128 stands for zero in the data rows.
Some points, each followed by its number:
[172  60  78 152 158  78  97 149 134 166  93 169 122 203 146 195  99  75
  80 103 179 102  33  85  83 109] 0
[ 93 134 123 160 139 106 131 137 167 124  95 122 132 122 133 114 140 140
 198 159 158 138 151 138  87  73] 1
[180 130 139  87  64 144  70 194 136 109 167 144 133 145 110 142  92  42
  49 105 110 158  94  62 115 226] 2
[127  94  96 160 153  89 115 131 147 147  99 149 124 169 137 164 130 129
 140 128 166 111  89 118 101  87] 3
[127 118 131 118 140 147 157  94 116 128 122 103 132  96 109 100 129 145
 101 116 126 119 155 154 174 163] 4
[177  61  74 150 155  70 102 154 125 162  83 166 126 196 145 191  88  61
  72  96 182 100  38  84  72 108] 5
[135 107 109 146 140 111 109 130 138 144 124 144 119 164 131 155 141 123
 124 117 148 109  99 127 117 120] 6
[ 36 216 147 172 139 100 148 158 219  69 113  97 153  99 145  72 154 187
 255 255 121 204 252 115   4  38] 7
[101 134 128 157 130 115 135 134 152 125 115 131 121 120 133 118 136 156
 180 148 132 134 145 121 107  91] 8
[102 189 180 102 107 197 135  87 112 116 181  89 114  58 123  81 155 171
 166 143  86 142 175 193 194 147] 9
[110 176 173 101 112 203 154  79 103 114 174  88 114  49 119  70 147 174
 144 133  79 142 183 184 207 168] 10
[148  67  67 156 169  66  85 134 150 147  88 157 128 213 121 207 141 110
  87 112 183  88  58 109  94 116] 11
[152  67  79 146 161  81  94 144 154 150  91 153 127 199 126 175 135  74
  80  94 190  96  79 115  91 131] 12
[105 180 178  98 110 206 145  86 113 120 177  85 110  52 125  66 153 154
 157 133  90 142 184 196 194 160] 13
[190 100 104 121 112 109  93 170 114 136 134 168 122 177 138 177  78  60
  45 101 125 120  51  51  84 170] 14
[ 53 208 167 148 113 140 142 136 181  97 128 105 144  87 136  81 158 175
 255 209 122 179 212 158  84  60] 15
[127  88  90 166 165  81 116 132 154 156  80 146 128 173 146 165 132 115
 154 131 190 111  87 128  83  61] 16
[ 90 167 168 121 105 170 173 106 123 107 140  94 128  50 113  56 132 179
 170 151  91 149 205 155 171 143] 17
[193 110 120 112  94 122  90 179 118 128 143 162 124 165 131 162  68  44
  46 103 123 134  58  47  90 188] 18
[ 56 201 156 154 124 126 150 140 186  85 129  99 140  84 136  67 151 182
 255 216 113 182 231 134  64  71] 19
[ 80 185 169 128 103 163 149 113 136 106 145 102 126  63 122  69 148 181
 201 165  99 153 195 162 154 116] 20
[153  57  63 162 175  65  93 133 147 159  84 163 124 219 132 207 136 102
  89 102 192  84  48 109  88 101] 21
[104 181 179 104 106 198 146  92 121 119 173  88 112  54 125  59 156 158
 165 136  94 144 184 195 191 150] 22
[157  54  65 164 174  64  96 139 145 167  87 167 123 220 137 203 132  95
  91  99 192  88  44 103  85 101] 23
[161  77  93 137 139  95  87 154 149 145 108 163 126 189 132 173 106  67
  78 108 174 114  59  88  98 142] 24
[129 113 121 137 154 128 137 102 122 156 114 120 115 118 147 126 132 129
 145 119 153 120 113 166 137  93] 25
[195  96  98 126 126  95 101 168 100 143 123 173 117 183 145 193  58  63
  40 102 119 116  36  41  72 157] 26
[139  86  90 133 152  78  85 138 157 120  92 129 130 187 104 172 155  79
  74  85 184  92 123 129  85 167] 27
[125 110 130 132 127 134 153 110 117 136 117 122 125 102 122  99 120 150
 123 121 126 122 140 134 160 135] 28
[195  30  46 162 222  23 127 133  77 200  35 179 106 215 184 244  40  57
  58  80 186  83   0  61  23  52] 29
[169  34  59 169 189  54 100 142 139 183  64 174 123 216 157 208 103  70
  91  99 215  89  20  94  76  70] 30
[111 141 164 103 105 180 197  90  94 107 140  92 132  30 104  46 113 188
 118 124  71 144 208 144 208 182] 31
[162  65  79 147 157  78  93 147 139 161  93 171 123 202 143 197  99  78
  81 111 186 103  35  89  89 114] 32
[180  74  82 142 155  75  96 152 107 155  94 180 121 192 148 220  58  77
  63 112 154 111  11  53  73 117] 33
[ 16 225 145 103 155  92 171 130 211  96 134 118 229 209 196 123 238 190
 255 255 118 245 255 188   3   0] 34
[159  35  52 174 192  48 104 136 146 181  59 169 126 224 148 206 119  83
  98  98 219  85  26 109  75  67] 35
[136 140 133 110 108 134 101 155 136 130 140 143 143 162 138 155 120  99
 127 144 131 151 102 111 102 127] 36
[ 78 191 170 119 108 168 144 108 133 108 152 101 133  74 126  88 155 186
 204 175  98 155 187 175 155 109] 37
[159  59  71 161 165  73  93 138 148 162  87 163 126 213 139 192 133  82
  88  96 192  91  55 104  89 109] 38
[165  55  69 156 169  64 101 145 138 160  73 159 126 206 138 194 104  71
  77  96 197  90  41 100  73 105] 39
[ 18 235 136 168 176  59 146 166 252  54 105  94 191 143 172  77 186 184
 255 255 136 236 255 121   0   4] 40
[ 98 157 167 111 103 172 169  96 105 109 143  96 125  40 103  55 125 188
 147 142  89 138 194 161 203 163] 41
[166   9  29 189 223  16 109 127 128 210  26 180 121 229 167 244  90  84
 108  99 243  78   0 103  56  18] 42
[159  48  56 172 182  58  98 130 144 169  78 168 123 228 141 213 136 104
  93  99 197  79  38 107  83  85] 43
[118 126 128 135 133 132 134 108 126 134 122 117 124 114 122 120 140 152
 143 128 137 115 130 157 150 119] 44
[ 93 185 172 124 102 179 147 103 122 111 167 103 118  70 128  80 155 189
 189 154  84 146 182 164 167 125] 45
[153  61  73 152 165  70  93 140 151 156  82 160 127 206 132 190 130  80
  85  95 199  92  62 111  89 113] 46
[152  73  76 149 159  78  89 140 149 142 100 151 126 211 120 195 147  98
  83  97 177  92  75 110  92 133] 47
[135 125 126 106 129 135 116 119 134 116 135 116 125 125 110 129 146 104
  83 103 127 122 151 138 140 185] 48
[ 98 173 169 109 106 183 157  91 109 111 160  95 122  52 111  73 141 189
 156 149  81 140 186 168 197 154] 49
[143 219 225  55  61 221 101 215  90  73 255 138 147 120 124  97 169  68
 131 103  69 131 118 125 255 113] 50
[115 163 166 110 106 188 173  87  98 112 166  99 120  52 114  61 138 191
 139 131  68 136 188 155 208 169] 51
[206 110 112 114  99 115  98 180  98 132 139 171 120 167 141 170  53  44
  28  96 109 128  48  35  76 184] 52
[138 109 119 118 138 127 121 120 136 127 121 123 128 140 114 130 138 107
  88 105 143 115 133 137 139 165] 53
[ 47 197 152 167 124 110 159 161 207  77 106  89 140  75 133  43 140 165
 255 223 130 195 252 119  31  55] 54
[113 122 160 103  97 170 223  92  85 109 115  97 144  22 100  22  97 193
 103 116  74 141 224 129 215 187] 55
[ 77 194 165 126 121 162 159 109 152  98 140  95 144  80 131  77 154 184
 217 188  97 171 211 159 127 102] 56
[150  80  95 147 167  99 121 118 122 164  96 144 119 156 145 161 108 105
 109 111 169 108  73 125 116  98] 57
[114 113 159 104  92 166 230  95  80 108 115 101 145  24  98  19  97 199
 100 116  69 140 227 116 214 189] 58
[ 94 177 172 112 102 178 147  96 111 110 159  96 121  55 112  78 141 188
 167 152  87 139 178 174 191 144] 59
[165  79  90 140 140  93  90 151 140 146 114 170 124 194 136 186 112  77
  76 107 165 110  53  81  97 138] 60
[134  83  97 148 153  98 127 121 139 146  92 132 128 158 123 143 132 118
 113 107 173 100 101 137 122 114] 61
[ 70 182 165 151 103 145 157 134 156  98 136 109 120  63 126  66 144 188
 226 172  95 159 208 131 118  95] 62
[122 139 131 107 119 133  92 134 144 122 139 124 127 147 123 145 161 103
 122 116 138 128 142 151 117 151] 63
[162  70  91 142 148  86  87 157 141 153 101 165 124 197 135 188  97  71
  77 112 174 110  43  83  93 129] 64
[152  37  47 178 194  45 100 129 150 172  56 162 131 226 135 215 136 107
  97  98 218  74  34 120  79  71] 65
[ 69 213 180  99  94 189 115 115 131 127 176 111 147 128 153 130 190 197
 242 191  95 177 164 203 136  66] 66
[102 184 176 103 107 193 141  86 109 114 178  92 116  55 119  82 150 180
 161 144  81 139 175 185 197 151] 67
[189 123 124 105  82 126  82 182 124 115 161 153 127 169 119 162 100  65
  49  99 103 135  82  55 100 207] 68
Which two points above are nearest to each new point? Their numbers follow each, nearest first.
[141  91  95 125 144  87  83 144 154 123 105 139 131 186 106 176 147  82
  72  95 170 105 106 118  98 164] 27 47
[161 101 119 123 133 122 100 165 130 140 139 151 133 179 135 168 140  82
 113  99 151 107  70 113 147  96] 6 60
[ 76 181 165 144  97 148 157 127 150 103 140 108 120  67 122  63 141 188
 218 167  98 154 200 139 130 100] 62 20
[139 118 106 135 153  88 120 141 118 149  99 155 137 181 163 186 100 104
 133 146 144 137  80 102  60  77] 3 16
[ 82 182 168 127 106 165 150 112 134 105 153  99 122  60 119  69 145 181
 196 161  97 151 194 162 156 120] 20 37
[ 64 199 165 148 106 148 146 134 170  99 133 106 131  80 134  71 158 175
 250 191 114 171 207 152  99  75] 15 62
[ 65 177 159 106 122 143 172 109 144 105 138 102 166  99 134  78 164 183
 211 196 102 179 225 175 133 104] 56 37
[144  89  88 136 152  79  86 132 149 121 103 134 129 200 106 187 162 103
  73  88 167  89 114 119  86 163] 27 47
[153 142 135  94 139 138 172 104  68 123 138 110 120  83 125 109  83 119
  60 111  75 124 144 123 141 183] 4 48
[ 71 161 161 142  96 141 168 133 151  93 120 102 122  44 106  43 122 177
 203 163 105 155 217 134 134 114] 62 20
[122 133 124 131 128 119 103 137 153 123 130 135 130 158 127 147 156 114
 133 126 142 126 128 131 105 132] 63 6
[ 99 135 125 161 138 109 134 135 157 130 106 131 128 128 143 126 134 145
 196 159 150 139 139 130  85  68] 1 8
[200  95 100 126 121 100 101 172  97 142 118 171 116 181 146 180  52  49
  38  96 124 117  39  40  70 160] 26 14
[151 193 233  63  61 239 115 181  81  88 240  99 184  87 127  65 160  21
 121  76  97 156 152 157 247 111] 50 13
[102 158 169 110 104 181 167  93 107 111 148  92 124  42 108  48 132 178
 145 136  90 140 198 168 200 163] 41 49
[216 133  99  95  80  90 120 205  66 124 155 161 132 164 137 150  48  18
   0  86  80 130  81  38  44 199] 52 18
[113 139 135 134 123 136 132 116 134 124 131 118 121 114 119 107 149 153
 148 126 128 118 151 152 143 130] 44 28
[143  93 109 128 144 119 136 119 127 137 109 131 133 141 117 131 126 120
  85 105 142 110 123 122 140 156] 53 61
[211  49  36 127 242   0 160 139  19 188  30 167  92 192 180 244   3  29
   0  69 131  70  16  52   0  83] 29 33
[127 203 209  85  73 215 113 162 100  95 223 114 157  99 133  92 164 101
 160 116  86 151 149 152 212 100] 50 9
[198 110 112 112 104 105  97 181  95 132 126 166 124 162 136 173  44  45
  29 103 117 128  47  39  72 179] 52 18
[150 117 117 130 135 118 105 134 111 144 126 152 118 151 144 177  97 113
 109 126 131 123  65 102 107 119] 6 36
[135 119 122 121 126 127 113 126 137 123 131 127 122 140 117 130 144 111
  99 104 137 117 136 133 134 162] 53 48
[116  96  83 173 178  65 118 138 173 148  72 145 142 186 151 170 138 119
 180 155 192 126  99 121  52  46] 16 3
[162 137 135 117  97 143 108 148 116 122 155 145 121 135 128 140  97 108
  91 119 100 134  97  83 125 168] 36 68
[113 141 123 123 131 111 105 139 160 117 129 127 143 173 131 146 175 114
 144 134 141 139 158 139  83 128] 63 36
[188 107 116 114  99 120  86 177 127 129 141 160 124 170 128 163  79  53
  51 105 131 131  62  53  98 183] 18 14
[126 138 138 118 138 159 121  95 125 134 149 104 113 107 127 122 150 132
 133 123 128 123 131 174 156 142] 44 4
[133 141 138 104 104 133 104 137 137 106 152 121 122 126 111 130 156 111
  99 103 110 134 167 124 127 184] 48 63
[169  36  58 169 187  55 101 141 136 184  63 175 121 213 157 207  95  70
  90 101 211  93  19  91  73  72] 30 35
[133  71  96 144 143  94 145 124 129 133  82 134 135 145 109 134 122 137
  95 102 153 102 127 113 125 138] 61 53
[157 123 127 121 108 134 114 144 115 128 142 145 121 134 126 143  94 110
  90 121 109 128  92  88 128 162] 36 53
[148  97  99 125 136  92  87 146 153 120 118 134 124 185 112 162 159  72
  68  82 160 104 131 117  90 182] 27 12
[112 109  93 156 167  82 114 132 166 144  92 144 147 200 146 171 162 132
 167 154 173 124 109 136  70  65] 16 3
[126 129 135 125 137 152 130 103 123 143 137 115 114 111 134 115 138 126
 135 120 134 123 127 164 152 129] 44 25
[141 111 119 131 126 124 112 134 133 135 129 145 121 145 131 140 124 109
 109 118 142 122 101 115 127 139] 6 53
[102 114 121 156 131 107 145 132 149 126  96 126 124 109 121 106 121 147
 169 141 146 129 147 126 114  93] 8 1
[132 136 138 114 136 162 141  96 111 128 152 113 122 103 120 124 131 151
 110 127 100 124 135 143 174 163] 4 28
[110 144 164 106 104 175 197  88  88 107 141  97 132  39 103  47 118 201
 123 130  67 136 203 139 212 177] 31 51
[145 104 103 115 134  96  81 147 152 118 118 138 125 176 109 170 153  72
  67  91 156 110 126 113  98 181] 27 53
[144  75  91 150 170  97 128 113 129 160  90 137 126 156 138 159 121 113
 109 108 176 102  84 134 122 100] 57 61
[ 84 154 129 133 140 117 125 129 166 133 113 129 163 173 155 144 179 144
 218 179 154 161 153 171  78  47] 1 8
[ 76 196 176 122  98 176 132 115 139 114 159 105 128  85 137  91 162 178
 220 170 101 157 182 183 145  93] 37 20
[209 159 158  65  20 164  63 217 114  88 209 141 134 139 102 146  74  52
  32 107  56 172  91  32 113 255] 2 68
[131 142 134 120 107 134 101 158 153 119 138 140 138 151 137 138 126  99
 137 144 129 152 120 106  94 133] 36 63
[171  15  40 188 210  35 110 130 130 201  48 183 118 235 171 233 102  89
 102  92 218  82   0  95  62  34] 42 35
[176 179 231  55  47 232 123 191  79  87 236 127 160  88 126 103 152  54
  99  74  64 150 141 147 244  93] 50 13
[104 176 171  98 115 196 154  77 103 112 171  84 119  43 110  76 137 174
 142 141  78 143 182 187 206 173] 10 67
[189  64  71 148 173  52 109 149  89 168  75 177 113 199 160 223  44  65
  52 104 161  99   8  51  50 103] 33 5
[ 56 214 167 143 115 144 140 134 180  99 132 105 149 101 150  89 173 173
 255 210 119 185 210 167  75  53] 15 19
[117 113 102 155 148  92 107 136 159 128 104 139 130 167 126 161 146 137
 146 143 156 118 111 118  91 100] 3 6
[132  88  95 148 160  98 109 117 141 150  97 137 126 163 128 163 139 120
 124 118 175 100  85 146 119 102] 61 3
[155  36  45 181 196  39 102 128 148 176  54 158 130 229 132 220 138 107
 102  94 217  70  33 121  76  70] 65 35
